In the rows, zero is written as 128.
A state moves one step at a time under one of 6 hidden systems, and each row is a state written as 26 numbers. Each run below is a few steps of one system.
path 1, P:
[[152  98  88 101 141 162 178  87 183  83 157 108  91 138 108 112  88 115
  110 160 142  97 103 115 144 100]
 [164 117 154 114 104 165 120 113 192 137 151 128 129 114  53  84 149 114
  109 171 161 112 103 103 127 149]
 [165 141 190 136 132  85 160 167 161 110 183 125 164 113  88 108 170 134
  144 150  92 137  92 108 110 146]
 [160 110 116 106 140 103 246 146 157  76 135 114 136 150 126 140 127 136
  155 130  98 144 111 129 132 130]
 [129  60 129  90 127 168 199 109 173 111 114 118 113 127 111 109 100 111
   76 165 131 136 123 121 163 131]
 [148 114 146 127 146 156 118 130 174 126 187 153 108 106  89  65 149 115
   76 168 107 100 102  92 156 122]
 [180 137 105 150 125  80 155 137 177  91 169 135 146 133  86  73 180 144
  156 133 127 114  96 105 113 143]
 [147  87 154 122 122  83 214 110 155  90 137  81 157 143 106 121 114 125
  141 138 154 167  87 130 114 148]]
path 2, X:
[[125  79 127 121 116 104 175  83 159  82  84  78 148 131 136 125  84 139
  131 162 183 156 122 153 107 135]
 [122 141 203 107 153 196  99 109 146 145 159 111 100 106 116 140  85 112
   92 182 140 116 109 130 130 101]
 [168 197 109 122 130 162 107 176 159 128 136 172 118 122 114 135 173 150
  167 141  88  78 150 123 121 119]
 [142 100 119 116  74  52 164 152 145 105 114 118 191 117 100 146 154 120
  152 114  97 143 136 109 104 171]
 [120  81 159 108 147 135 200 110 108 141 176  99 116 154 110 134 101  87
   95 105 125 162  79 107 160 131]
 [133 124 110 134 184 189 154 142 147 131 112 173  80 140 153  69 147 158
   95 152 129 122 141 145 175 110]
 [128 114 106 160 114  72  62 124 168  84 120 143 152  79 137  72 146 151
  111 171 120  97 147 118 103 127]
 [155 136 115 130 101 103 117  78 141 114 184  78 136 143  81 142 104 103
  162 112 174 116  79 105  92 126]]
path 3, S (8 x 26):
[[124 145 163  85  86 139 140 134 119 138  89  93 158 123 119 224  96 114
  168 129 127 142 147 143  95 141]
 [114 138 166  84 120 177 138 176 103 175 138 152 121 118 119 186 128  93
  110 115  57 127 146 111 157 131]
 [126 122  68 130 128 120 138 176 113 143 113 190 123 135 141 106 179 133
  115  90  67 116 165 110 168 141]
 [101  60  73 158 117  60 129 107 101 124 123 130 143 137 141  78 141 117
   94  84 138 152 124 109 150 149]
 [114 109 127 165 171 137 119  75 102 143 159 106  93 157 139  78 106 126
  102 111 199 149  85 132 144 113]
 [129 167 143 160 166 159  88 104 137 117  95 122 106 129 165 109 114 176
  149 168 191 125 136 177 104 104]
 [120 161 154 122 104 112  62 117 135 105 114  95 152  90 141 184  88 132
  157 166 128 105 146 140  71 113]
 [143 169 131  84  86 161 119 142 116 159 147 116 132 133  89 215 117  89
  169 101 103 109 128 107 113 130]]
path 4, X (8 x 26):
[[119 155 196 103 114 134  94 177 137 134 124 143 154  75 129 172 128 123
  122 171  60 113 155 126 113 127]
 [145 138  76  97  98 114 152 150 119 128 170 140 131 138 102 173 139  91
  149  80  60  97 126  85 141 130]
 [129  70 101 115 104 130 199 136 122 154  92 142 139 159 102 103 159 115
  109  89 144 169 132 119 168 177]
 [ 96  86 169 168 181 109 122 125 106 138 153 139 118 118 155  55 135 135
   63 136 128 159 106 128 162 124]
 [139 150  58 166 169 119  94  92 143  83 149 133  88 137 162  84 117 158
  138 137 152  86 122 136 122  84]
 [141 130 119 130  83 121  93  87 169 107  80  96 153 118 108 131 114 145
  160 163 198 121 139 148  79 144]
 [132 169 228 116 126 148 108 133 118 158 164  93 141 116 100 182 108 110
  149 146 135 142  99 132  97 127]
 [151 183 130 101 152 160 184 184 122 127 131 152 112 145 143 185 139 140
  171 117  65 119 143 136 137 114]]
path 5, S (8 x 26):
[[132 123  64 156 137  73 142 143  95 129 169 154 127 156 133 101 168 121
  136  59  93 124 115  97 150 134]
 [111  70  89 150 141 106 178  90 106 126  96 109 123 169 148  91 118 136
  115  95 189 174 116 144 148 142]
 [ 97 112 174 151 173 158  88  90 123 132 129 113 100 114 159  89  86 137
   81 171 174 138 117 150 135 102]
 [144 194 111 147 140 146  51 114 150 107 134 131 109 112 142 131 119 158
  162 162 146  76 139 141  90  92]
 [140 154 126 107  65 104 106 125 133 126 102  99 171 120  99 194 122 122
  187 121 142 122 142 129  73 152]
 [121 137 195  91 114 153 164 162  90 178 146 118 141 136 103 198 123  89
  135  98  96 158 115 116 139 147]
 [122 135 114 118 163 156 173 186 106 144 111 183 105 140 161 130 158 140
  115 108  61 131 157 132 176 126]
 [ 98  66  53 142 115  76 118 121 125 101 101 153 137 112 160  87 134 127
   84 113  99 119 159 112 151 132]]
path 6, B, 8 rows:
[[ 88 135 127 164 136 100  61  87  72 142 108  97 128 134 171 141  93 137
  139 103 186 147 128 151 102 115]
 [102 176 118 135 145 168  62 109  87 152 103 123  98 137 173 173  92 141
  151 115 161 115 150 158 112 100]
 [110 173 102 120  96 151  45 140 107 160  86 147 129 113 142 178 127 129
  152 116 124 100 178 137 109 127]
 [103 143 101 122  84 107  65 140  72 172 122 137 146 125 128 183 135  99
  142  68 106 120 152 109 120 142]
 [ 97 129  92 142 124 114 112 137  50 179 109 144 128 160 152 150 146 119
  140  46 131 153 144 127 146 144]
 [ 82 113  91 166 144 112  86 126  71 155  79 153 122 136 187 104 135 148
  108  90 145 147 162 147 147 130]
 [ 93 128  71 165 136 109  39  88  96 128 118 133 110 120 173 106 109 136
  112 109 157 103 146 131 122 103]
 [122 162  86 153 112 135  39  83 101 152 120 113 118 140 131 136 116 131
  157 100 196 109 131 136  98 119]]
path 7, U:
[[111  78 185 109  83 138 129 106 131 162  97  96 159 120  87 135 113 102
  103 139 179 170 119 128 121 169]
 [117 173 193 150 191 151 115 160  81 165 184 147 101 132 151 127 141 131
  119 117  96 137 104 130 146 103]
 [148 142  41 140 129  97 156 150 146  82  88 161 127 140 158 113 159 170
  167 116 104 105 162 140 126 127]
 [101  48 120 104  81  98 129  80 143 107 112  86 154 107 115 137  77  92
   88 144 147 140 127 113 122 142]
 [130 167 165 132 161 195  90 113 102 183 186 127  86 146 104 129 120 110
  117 114 160 123  91 119 142 107]
 [149 171 124 159 140 115 124 178 146 122  83 170 144 127 145  95 193 188
  168 141 124 129 160 154 114 145]
 [106  80 130 116 107  45 150 117 126  75 131  89 168 102 152 160  86 112
  120 137  88 139 129 120 105 128]
 [129 135 100  98 135 202 142  90 106 160 158 109  80 168 111 166  88  91
  126  95 159 116 106 119 152 107]]
path 8, U:
[[127 151 216 146 127 107  94 131 101 164 190  98 151 122  93 139 135 109
  135 117 139 151  81 111 103 141]
 [144 177 124 143 172 127 192 166  98 126 118 141 119 172 162 148 151 166
  187  92 118 151 127 159 128 123]
 [100  70  92 100 119 118 170 128 141  87  61 130 134 110 172 142  96 134
   96 152  97 132 176 143 146 126]
 [113 106 108 107 112 161  71  92 131 146 176 126 102 109 104 129  93  79
   77 129 119  88 118  85 148 106]
 [163 171 123 157 116 145  87 136 138 170 136 155 129 146  79  85 194 143
  159 107 176 120 115 121 120 156]
 [119 116 187 160 142  48 159 151 117 105 111 109 179 119 152 115 144 158
  144 137 128 180 120 150 100 151]
 [110 127 107 115 171 129 177 106 101  92 151  96  94 145 180 178  61 120
  131 117 104 126 115 139 136  82]
 [132 129  71  95 109 212 108 115 161 139  76 155  93 130 119 131 118 128
  116 149 151  93 170 135 147 122]]
path 9, P:
[[121  90 123 124  77  68 130 168 126 136 102 153 181 104 109 123 174 116
  116 109  79 141 155 102 131 174]
 [107  91 111 140 156  92 182 134  71 138 163 130 120 158 152 121 129 109
  107  64  98 161 104 111 169 129]
 [125 109  90 153 178 165 153 104 129 128 100 146  85 161 157  64 131 161
  107 128 183 141 128 155 161 118]
 [118 119 148 162 141 111  53  88 156 101 134 111 128  89 139  78 108 146
   98 186 168 111 121 134 101 107]
 [160 187 132 134 123 114  95 106 136 113 194  92 127 132 101 165 110 121
  182 125 140  95  90 112  82 105]
 [156 158 157  94  91 152 174 148 143 142  85 109 155 145  93 185 137 134
  188 127 152 150 136 149 100 159]
 [ 99 104 192  91 124 138 158 173 117 137 100 136 149  95 145 173 114 115
   96 154  60 151 155 132 144 137]
 [127 120  61 107 142 147 144 153 124 122 149 174  95 129 144 126 136 113
   99 105  55  90 149  99 174 107]]
path 10, B, 8 rows:
[[125 118 119  76  76 130 152 128 141 112  74 100 156 118 126 212  89 115
  156 137 115 127 162 138 102 140]
 [107 108 148  83 112 184 138 146 102 185 142 145 114 127 103 168 118  77
   84 104  88 129 134 101 172 134]
 [143 142  96 149 146 127 139 179 117 154 138 192 119 142 124  80 202 143
  125  92  89 122 138 110 163 143]
 [117  77  90 168 117  32 132 118 128  89 109 126 167 121 147  73 150 146
  118 118 135 147 131 124 119 150]
 [106  90 122 145 155 120 133  58 110 113 152  80 104 146 146 111  70 116
  103 124 188 146  88 134 131 104]
 [144 177 151 138 166 208 100 112 148 142 117 134  86 136 131 110 120 158
  140 167 186 114 127 162 122 103]
 [139 176 163 124 103 117  65 154 159 111 119 131 159  79 121 157 134 144
  156 176 100  94 153 133  79 124]
 [135 141 120  90  88 105 151 133 109 125 159  97 147 132 106 217 104  87
  166  90  88 122 119 104 109 131]]
path 11, D:
[[119  72 117 140 127  40 156 126 131  84 174 113 154 112 132  99 125 111
   97 122  81 134 104  93 134 132]
 [150 108  80 134 155 148 176  82 136 121 174 111  88 175 107  89 118 120
  124 100 178 129  78 114 153 118]
 [147 129 168 152 155 155 121 118 178 121 106 135 122 118 118  56 147 168
  114 190 186 136 120 155 124 132]
 [140 158 182 135 136  92  97 123 158  83 181  93 145  89 126 144 102 132
  144 181 106 105 102 123  81 101]
 [176 152  98  84  99 150 190 123 165 102 142 102 126 153  84 183 114 113
  184 124 128 107 113 119 109 127]
 [138  91 180  88 108 167 193 163 160 149  95 140 146 121  89 123 149 118
  100 156 115 157 136 127 153 168]
 [124 125 165 130 169 115 145 170 125 123 192 156 117 107 135 106 146 118
   87 140  43 117 111 100 159 112]
 [160 115  32 144 135  89 168 120 157  75 150 144 117 147 126  82 152 142
  143 110 115 100 119 106 137 120]]
path 12, D:
[[ 88 104 186 132 157 102 149 166 103 119  87 137 149  99 187 136 120 148
   97 155  81 164 160 155 136 129]
 [107 115  57 115 138 125 109 105 109 103 160 128  95 124 160 153  85 102
  104 109  83  85 136 103 148  84]
 [139 112  55 131  86 157  94 102 143 158  94 150 119 149  89  88 160 125
  125 102 188 115 143 116 139 157]
 [108 137 213 171 135  95  78 140  94 171 134 123 162 112 125 101 157 139
  122 127 158 169 113 135 109 153]
 [127 183 128 143 175 105 146 135  91  99 149 106 113 146 183 178  99 151
  182 109 110 128 118 154 104  86]
 [121  96  72  88  96 157 154 103 153 102  49 117 123 130 144 161  87 132
  131 148 150 121 171 150 127 127]
 [ 99 107 171 103  96 170  65 125 118 185 138 137 131  95  95 136 117  83
   69 139 118 123 138  99 147 141]
 [148 193 112 151 143 125  97 175  98 162 164 169 120 142 124 129 187 138
  166  81  94 110 127 113 130 127]]

Which system made each run below?
path 13:
[[113 107  98 115 152 162 116 101 162  82 103 130  93 104 170 119  78 142
   92 185 123  95 156 145 137  86]
 [143 136  93 119  89 147  48  93 157 134 169 126 119 108  79 121 120  97
  117 136 141  73 118  88 116 119]]

P
path 14:
[[125 123 195 163 135 110  62 134 149 139 143 140 151  84 110  65 158 142
   90 176 139 130 118 120 115 139]
 [162 184 117 157 154  81 133 128 131  86 192 108 129 141 130 138 134 146
  190 116 119 105  91 123  90 102]]

S
path 15 (2 x 26):
[[103 146 167 112 143 143  69 128 122 119 164 123 116  82 153 166  83 109
   98 165  74  94 134 118 122  86]
 [162 176  48 112  96 153 112 140 137 141 134 155 116 149  99 155 159 123
  176  88 115  81 145 107 122 130]]

P
path 16, 2 rows:
[[140  75 139 100 151 151 229 121 171  96 128 116 115 138 122 106 108 125
   95 164 123 145 110 129 159 127]
 [150  97 135 114 147 164 144 119 192 103 165 139 102 109  96  71 128 121
   77 184 116 100 109 102 155 115]]

P
path 17 (2 x 26):
[[113 156 124 135 201 166 142 122  88 132 163 131  69 154 180 141  96 132
  120 113 111 124 114 140 157  80]
 [141 132  53 124 106 149  99 128 173 104  63 166 121 114 140 101 146 159
  132 156 135  89 184 139 126 128]]

U
path 18 (2 x 26):
[[125 129  56 146  99 114 122 134  98 159  71 153 139 161 131 119 172 141
  158  65 164 142 156 134 133 163]
 [ 72  89 176 154 139  90 102 113  62 160 121 106 147 123 161 126 106 117
   92 102 150 181 118 135 132 138]]

S
path 19 (2 x 26):
[[137 146 172 108  98 172  84  90 144 154 145  84 129 122  78 159  93 103
  136 152 186 120 104 124  99 127]
 [156 206 185 121 146 173 138 185 122 163 138 149 124 139 113 162 165 145
  175 128 108 130 127 142 118 130]]

X
path 20:
[[178 144 106 115 119 161 163 101 196  98 111 109 118 145  91 115 126 150
  169 166 190 112 117 145 105 131]
 [130 125 232 103 107 141 117 139 159 138 134 104 161  88  91 147 112 115
  113 185 124 140 118 127 104 145]]

B
path 21 (2 x 26):
[[ 77  84 108 145 119  63  76 121  85 127 142 131 143  99 163 123 114 105
   80 104  85 127 141 101 139 123]
 [123 122  46 143 124 149 104  77  96 153 138 122  91 172 124 118 115 109
  133  69 184 119 114 118 145 121]]

X
path 22:
[[138 164 172 121 142 181 147 141 139 141  60 124 127 139 140 146 130 168
  161 160 175 153 149 181 111 136]
 [101 138 181 113 122 106  86 157 125 111 129 126 150  71 158 175 102 122
  115 168  56 112 155 127 107 111]]

S
path 23, 2 rows:
[[111 141 135 147 177 111 177 165  60 150 140 145 116 163 170 139 145 137
  136  69  95 165 122 137 157 127]
 [105  89  61 142 141 116 143 125 130  98  58 155 120 129 186  92 129 163
  108 135 128 130 174 154 148 123]]

B
path 24, 2 rows:
[[124 138 160 160 127 106  41 144 130 149 171 157 143  86 107  79 168 123
   97 143 106 105 122  96 124 132]
 [156 162  91 159 134  58 155 139 112 102 159 118 146 159 128 135 158 147
  197  80 124 132 104 123 100 132]]

P
path 25:
[[147  92 169  85  85 115 173 138 172 114 149 107 164 105  70 148 126  94
  114 158  99 134 110  97 122 155]
 [159 122 148 109 154 168 197 151 149 142 189 145 103 147  85 105 153 109
  108 127  97 129  89 100 171 128]]

X
path 26 (2 x 26):
[[115 103  57 106  71 124  65  90 150 111  96 122 135 104 125 146  96 109
  116 138 135  85 165 112 113 125]
 [131 143 157 125  87 156  77 116 107 198 144 119 139 139  68 139 147  94
  134  94 177 138 108 107 119 159]]

X
path 27, 2 rows:
[[151 121  83 133 146 156 176 164 153 132  95 185 110 149 127  68 188 161
  121 126 118 127 150 133 167 146]
 [115  75 137 164 123  43 107 116 146  87 138 119 165  92 135  64 137 135
   89 156 121 137 118 112 116 140]]

X
path 28, 2 rows:
[[103 151 123 181 157 124  36  99  98 145 116 130 113 124 167  94 123 157
  125 127 182 126 135 149 113 110]
 [118 181 107 151 127 115  44 101 108 118 119 109 127 120 160 161 101 147
  171 128 162 102 141 150  80 101]]

B
path 29:
[[122 160 175 172 201 109 135 162 116 109 133 147 120 122 185  94 145 180
  130 154 109 145 127 161 128 106]
 [132 119  66 117 120 100 135 104 168  48 100 109 128 110 163 146  84 147
  146 164 116  92 154 141 102  99]]

B
path 30, 2 rows:
[[126 108 170 114 116 173 149 114 155 144  55 114 137 129 117 118 123 147
  121 170 196 164 143 166 122 155]
 [117 166 210 139 161 127  75 155 120 133 183 133 127  87 140 137 122 126
  110 166  77 113 114 122 117 101]]

X
path 31:
[[159 154 114 119 136  77 171 150 162  57 162 115 143 115 137 156 121 141
  170 148  66  98 119 120 100 106]
 [144  81  87  74  83 151 206 104 154 117 106 103 130 152  88 162 101  95
  133 117 141 133 128 114 141 148]]

P
